In the data rows, 128 means zero.
Some points:
[146 114 158 137 100 141 179 116 118 117 114 110  85 118 131 127 127 125
 100 102 141 136 134 135 202 166 164  62 107 129 115 139 155 118 117 139
 143 160  97 129 120 155]
[100 167 160  99  91 151 120 170 137 132 115 123 123 118 118 122  37 135
 145 148 148 142 124 141 118 100 107 149 118 163  97 126 133 144 130 128
 133 135 133 102 134  96]
[ 99  53 144 172 165  78 138  67  49 146 110 255 126 136 135 170  88 145
 104 130 113  40  40  30 218 159 210 140  94 135 128 197  66  80 133 157
 163 192 153 255 168 101]
[181 106 136 154 156 113 119 111 168 141 120  48 183 125 111 106 180 106
  96 134 121 101 182 165 117 131 147   0 184 136 142 164 188 140 146 154
 105  77 157  47  97 103]
[116 150  94 131 166 139 122 119  82 140 108 124 169 135 118 123 135 105
 184  85 115 119 116 168 116 109  76 152 139 163 157 106 137 159 144 108
  88 187 142  87 173  99]
[148  73 171 111  94 117 122 102  91 102 151 105  81  75 160 121 144 152
 114 119 119  78 148 106 177 153 145 105 131 110 133 118 129 163 159 148
 176  85 110 101 133 137]
[ 57 163 110 153 122 107 124 151 170 109 100 146 133 144 113 146 211 129
 106 173 124 153 152 113  74  93  73 132 158 107 103 147 172 120  70 131
 144 104 148 132 146 110]
[158 116 163 114 142  82 108  88  85 129 135 106 131 157 118 112  96 136
 117  89 125 111 123 113 174 170 202 108 162 148 143 141  96 131 170 113
  94  70  88 121 105 175]
[127 155  78 185 156 169  75 128 119 168 146 145 125 155 135 137 141  98
 139 130 140 128  86 175  59  95  93 140 142 138 133 141 131 167  97  60
 107 148 186 142 189 124]
[122 196 137 149 129 126 136 144 137 103 112 136 128 125 120 138 148 138
 155 132 159 100 137  92 127 161 158 167 130 143 132 145 129 126 125 154
 105 142  96 163 132 129]
[205 123 130 124 149 100 133  86 124 103 194  68  93  80 164  66 125 146
 147  52 133 139 173 236 226 192 136 109 220 150  90 122  42 121 122 116
 112 142  85 125 130 116]
[121  95  93 160 169 186  76 151 139 170  80 161 190 192 173 159 125  85
 129 133 149 121  86  91  62  70  97 132  93 120 244 129  68 122  73 123
 132 142 173 110 185 132]
[136 114 150 174 135 191 155  97 131 137 116 153 135 139  79 140 128 119
 137 144 138 107 162  72 178 130 151 133 126 122 114 156 107 135 153 136
 119 130 133 150 139 121]
[ 66 125 168 130 116  90 143 129 136 135  94 143 124 145 121 123 170 139
  70 168 167 112 123  23  95  49 121 125 111  85 116 149  72 107  83 138
 151  91 113 124 117 119]
[167 155 103 147 163 190 111  88 133 138 200 129 125 172 177 102 104 117
 215  93  74 133  88 160  98 158  80 106 163 188 149  92 137 155 143 111
  95  92 168 103 185 187]
[ 94 125 133  97 110 116 143 164 180 122 167  75  72  72 169 140  82 132
 134  84 113 151 123 155  99 135  58 139 161   0  38 115 164 110 115 138
 113  87  93 113  72  98]
[180 120 111 140 167 120 155 143 111 114  68 140 147 138 107 149 112 121
 112 114 145  71 133 127 165 160 159 143 109 109 152 147  69 101 108 101
 146 137 134 167 123 114]
[106 163  98  54 101 149  96 203 120 115 157 139 155 108 119 151 106 157
 114  98 120 195 123 146  75 112 136 211  69 136  77 131 151 150 132 149
 172 122  76 107  92 125]
[196  92 167 134 102  55 141 113 108  81 143 142 131 136 120 124 141 125
 103 127 123 108 122 100 245 192 215  63 105 138  88 169  82  73 165  94
 125 141 137 147  36 153]
[109 189 131  65 121 151 124 179 126 133 176 130 114  94 126  98 179 135
 143 155 110 139  62 140 113 126 101 138 154 132 109 117 108 120 155 154
 158 147 115 128  83 154]
[ 95 137 117 106 122 132 108 149 129 120 148 255 119 104 134 126 142 118
 133 124 156 182 118 157 106 106 114 158 126 129 107 107 163 131 146 172
 133 118 105 142 136 133]
[148 168 134  80 106 163  73 147 191 133 152 131  98 130 138 103 159 119
 124 141 112 176 144 166  94 112  95 117 122 106 134 129 165 145 185 124
 129 116 101 100 170 126]
[155 112 125 178 130 108 157 123 109 194 105 108 130 177 123  99 144  74
 135 107 148 105 127 121 122 125 164  97 153 136 111 112 128 112 125 128
 116  93 155 123 123 115]
[155 110 109 177 147 150 141 112 175 128 151  57 207 158 170 131 114  97
 157 141 120 103  77 116 163 140 170 120  94 146 231 128 115  51 168 124
 100 137 134 136 127 144]
[129 160 100 145 142 148 102 136 139 149 115 120 160 108 134 132 118 126
 185 142 125 151  87 148  84  73  70 155 154 138 171  88 142 197 141 120
 150 116 174  96 180 149]
[183 120  68 158   0 127 127 135 129 126 128  98 115 143 158 115 144 101
 135 153  89 157 153 194 112 144 115 102 166 141 132  93 153  70 162 119
 113 113 121  69  98 140]
[127 153 114  99 133 167 133 122 144 122 118 105 125 102 134 137 148  91
  88  96  77 177 135 178 108 142  94 130 128 134 110 161 138 129 126 113
  61 188 119 107 130 146]
[110 143 139  65 147 157 132 123 150 165 154  93  74  82 163 141 136 183
 208  73 105 129 204 203  98 163  73 152 185 132   0  67 206 114  82 137
 124  74 127 126 127  70]
[ 97 172 136 117 145 167 110 141 127 179 106 133 113 172 153 120 153 119
 133 139 119 185 137 152  78  71  69 149 164 132 174  75 102 134  94 101
 112 155 150 145 179  79]
[128  44 150 148  96 115 169 156 117 114 119 112  97  88 129 132 147 126
  75 148 150 155 149  87 159 168 198  81 117 130 145 165 121 122 142 155
 144 132 112 127 123 127]
[ 57 141  99 146 157 154 130 148 177 170  92 169  98  43  96 165 137 154
 136 149 132 190 122 125  55  70  65 129 137  87  17  58 167 127  83 108
 136  93 147 129 125  83]
[194  61 155 149  64 134 121  98 145 107 128  60 144 134 130  61 141 126
 115 154 197 121 127 112 202 185 182 100 102 150 163 218 118  85 177 125
 134 128 115  90  81 153]
[192  89 148 158 144 111 146 105 127 142  95 123 122 118 134 130 161 190
 116 124 147 113 144 134 107 119 139  68 145 140 152  98 142 138 161 132
 139 108 154 101  71 129]
[193  54 130 111 134 101 124 106 154 160 126  78 119 123 157  86 137  57
 141 157 139 102 187 155  90 115 148  70 162 147 150 122 151 112 142 120
 102 103 150  92 113 141]
[133 133 174 161 145 110 104 103 136 119 106 140 148 131 145 169 110  99
 118 170 136 132  96 115 149  73 170 129  74 106  95 135 112 121 135 150
 150 150 145 107 113 156]
[113 151  81 119 148 158 102 109 114 145 176 140 104 149 121 107  84 129
 170 104 140 142  96 141 126 139  82 153 159 159  98  96 142 132 122 105
 125 135 121 137 138 118]
[186  82 123 127 118 147 156  87  83  93 183  73 135 115  95 105 131 116
 152 132 101  94 159 139 230 141 148  87 121 160 156 110 148 148 153  91
 133 126  99 126 116 144]
[158 149  74 138 170 168 104 124 106 141 159  95 165 184 158  94  88 139
 213  91  65 136  92 136 113  95  74 158 234 157 188 112 145 160 127 108
  95 169 136  92 180 154]
[110  93 150 124 127 114 117 133 155 170  71 150 131 131 135 137 125 137
 144 136  53  95 149  93 178 130 123 135 106 118 168 147 124 255 114 131
 158 122 138 135 120 131]
[ 99  69 148 163 159 151 125 127 125 137 144 144 148 154 117 104 109 119
 127 135 137 116  93 116 146 133 114 144 100 124 204 159 173 116 131 141
 122 119 153 123 113 141]
[134 165 104  98 111 155 134 147 158 137  95  70 130  92 155  41 160 118
 137 130 125 169 134 161 161  94 112  96 113 130 127 103 115 121 152 130
  96  99 118  63 129 121]
[ 61 191 132 120 159 131 125 154 117 166  54 214  95 130  95 157 117 110
  59 177 179 119 164  25  27  31  65 131  75  79 122 106  77 120  71 248
 126 119 152  43 148  79]
[110  33 140 155 175 103 154  71 113  79  99 222 152 187 142 162  97 131
  96 126 120  55 116  82 184 146 144 135 116 121 135 173  94  97 114 133
 175 135 168 179 118 129]
[144 134  84 156 146 135 110 105  88 125 152 142 122 143 131 142  54 105
 122  97 119  76 108 116  63 125 129 130 146 101 171  85 115 113 161  86
 176 117 179 226 116 143]
[ 53 190  86 100 134 150 140 119 122 161 150 110 101 109 114 121 126 165
 173  98 122 157 173 179  58 122  92 133 169  70  41  82 182 169  49 138
 161 122 114 127 173  81]
[142  82 116  91 120  95 130 131 189 103 165  99 150 127 126 113 127 147
 127 102 126 142 164 150 115 173 155 115  78 141  53 109 131  90 126 128
 166  84 121 132  97 105]
[ 84 176 120  68  95  95 105 199  84 122 135 205 132 126  96 192 104 167
 116 116 133 182 109 112 125 151 107 235  56  64 131 146 105 139  90 149
  98 195  85 201 174 177]
[ 60 172 126  73 133 107 130  91 151 157 126  95  98 102  89 149 115 175
 111 124 127 150 207 176  86 172  86 163 149 131  13  58 190 141  91 130
 127  96 127 126  94  49]
[ 67 147 137 121 137 106 146 149  66 133 255 196 120 127 111 174  99 130
 164  99 141 115 121 114 127 138 132 171  92 125 158 164 126 158  93 134
 129 132 112 199 176 118]
[ 92  99 165 126 105 128 121 120  92 126  99 134 131 150 126 122 139 132
 128 127 118  86 102  85 134 181 133 133 125  97 126 138 145 106 102 124
 127 209 154 177 148 134]
[ 96 125 142 125 109 125 126 129 124  95 109  93 126 174 104 205 148 128
 125 123 106 102 133 191 139 137  99 121  81 185 131 141 118 137 123 154
 102 181 111 149 126 124]
[176  95 120  91 135  59 158  98 134 120 139  81  99 135 129 100 126 129
 126 124 116  85 130 125 173 197 229 146 124 152 102 138 130 123 170 104
 131  99  61 125  60 188]
[ 98 192 136  95  93 165  97 202 145 113 114  97 127 127 142  99 132 121
 132 121 145 200 178 126  80  95 108 150 114 160 143  46 194 144 121 108
 101 102 102 140  94 199]
[163 134 178 182 111 125 161 126 130  88  65 110 165 122  73 129 178 116
  52 201 163 147 104  49 145  93 199 117  31 148 180 164  59 100 140 143
 119 166 121 163 141 106]
[171 119 121 139 133 132 122 146 109 112  89 158 153 161 162 143 117 170
 102 156 176 108  88 111 115  80 101 130 140 140 182 166  83 132 135 152
 129 116 130 135 137 124]
[111 205 117  96 123  87 123 147 119 121 150 125 143 112 107 148 123 136
 107 112 140 155 113 116 107 139 123 141 128 111 120 132 110 143 136  61
 121 130 134 129 205 103]
[ 99 116 162 180 101 141 183 118 149  88  63 190 153 120  75 186 179 114
  29 187 155  96 118  68 117  57 183 141 108 102 207 176  50 113  81 184
 149 131 134 143  54 125]
[204 108 136 143 124  62 149 135 140  18 170  63 119  52  96  98 101 165
 162 130  86 118 142 165 200 185 175 138 140 179 130 155 212 127 219  67
 130 139 128 121  84 189]
[ 95 134 123  94 158  95 132 134 126 141 122 134 114 143 144 122 107 129
 114 176 129 141 116 123 140 131 146 154 141 105 113 137 126 135 119 126
 131 156 104 109 156 125]
There is one direction along which these points spread out most. Take the direction at right angles to it along which they spread out most. Go by this last direction. For each point below, how far along it does it lie, from 0 to 99? 50 is the average, and the first point above lies past it. One standard deviation of the points above along it is 16.
[ 84 176 120  68  95  95 105 199  84 122 135 205 132 126  96 192 104 167
 116 116 133 182 109 112 125 151 107 235  56  64 131 146 105 139  90 149
  98 195  85 201 174 177] 26
[183 120  68 158   0 127 127 135 129 126 128  98 115 143 158 115 144 101
 135 153  89 157 153 194 112 144 115 102 166 141 132  93 153  70 162 119
 113 113 121  69  98 140] 70
[193  54 130 111 134 101 124 106 154 160 126  78 119 123 157  86 137  57
 141 157 139 102 187 155  90 115 148  70 162 147 150 122 151 112 142 120
 102 103 150  92 113 141] 67
[ 99  53 144 172 165  78 138  67  49 146 110 255 126 136 135 170  88 145
 104 130 113  40  40  30 218 159 210 140  94 135 128 197  66  80 133 157
 163 192 153 255 168 101] 21
[142  82 116  91 120  95 130 131 189 103 165  99 150 127 126 113 127 147
 127 102 126 142 164 150 115 173 155 115  78 141  53 109 131  90 126 128
 166  84 121 132  97 105] 64
[116 150  94 131 166 139 122 119  82 140 108 124 169 135 118 123 135 105
 184  85 115 119 116 168 116 109  76 152 139 163 157 106 137 159 144 108
  88 187 142  87 173  99] 51
[ 95 134 123  94 158  95 132 134 126 141 122 134 114 143 144 122 107 129
 114 176 129 141 116 123 140 131 146 154 141 105 113 137 126 135 119 126
 131 156 104 109 156 125] 45
[121  95  93 160 169 186  76 151 139 170  80 161 190 192 173 159 125  85
 129 133 149 121  86  91  62  70  97 132  93 120 244 129  68 122  73 123
 132 142 173 110 185 132] 21
[204 108 136 143 124  62 149 135 140  18 170  63 119  52  96  98 101 165
 162 130  86 118 142 165 200 185 175 138 140 179 130 155 212 127 219  67
 130 139 128 121  84 189] 85
[ 66 125 168 130 116  90 143 129 136 135  94 143 124 145 121 123 170 139
  70 168 167 112 123  23  95  49 121 125 111  85 116 149  72 107  83 138
 151  91 113 124 117 119] 25
[ 99 116 162 180 101 141 183 118 149  88  63 190 153 120  75 186 179 114
  29 187 155  96 118  68 117  57 183 141 108 102 207 176  50 113  81 184
 149 131 134 143  54 125] 16
[109 189 131  65 121 151 124 179 126 133 176 130 114  94 126  98 179 135
 143 155 110 139  62 140 113 126 101 138 154 132 109 117 108 120 155 154
 158 147 115 128  83 154] 53
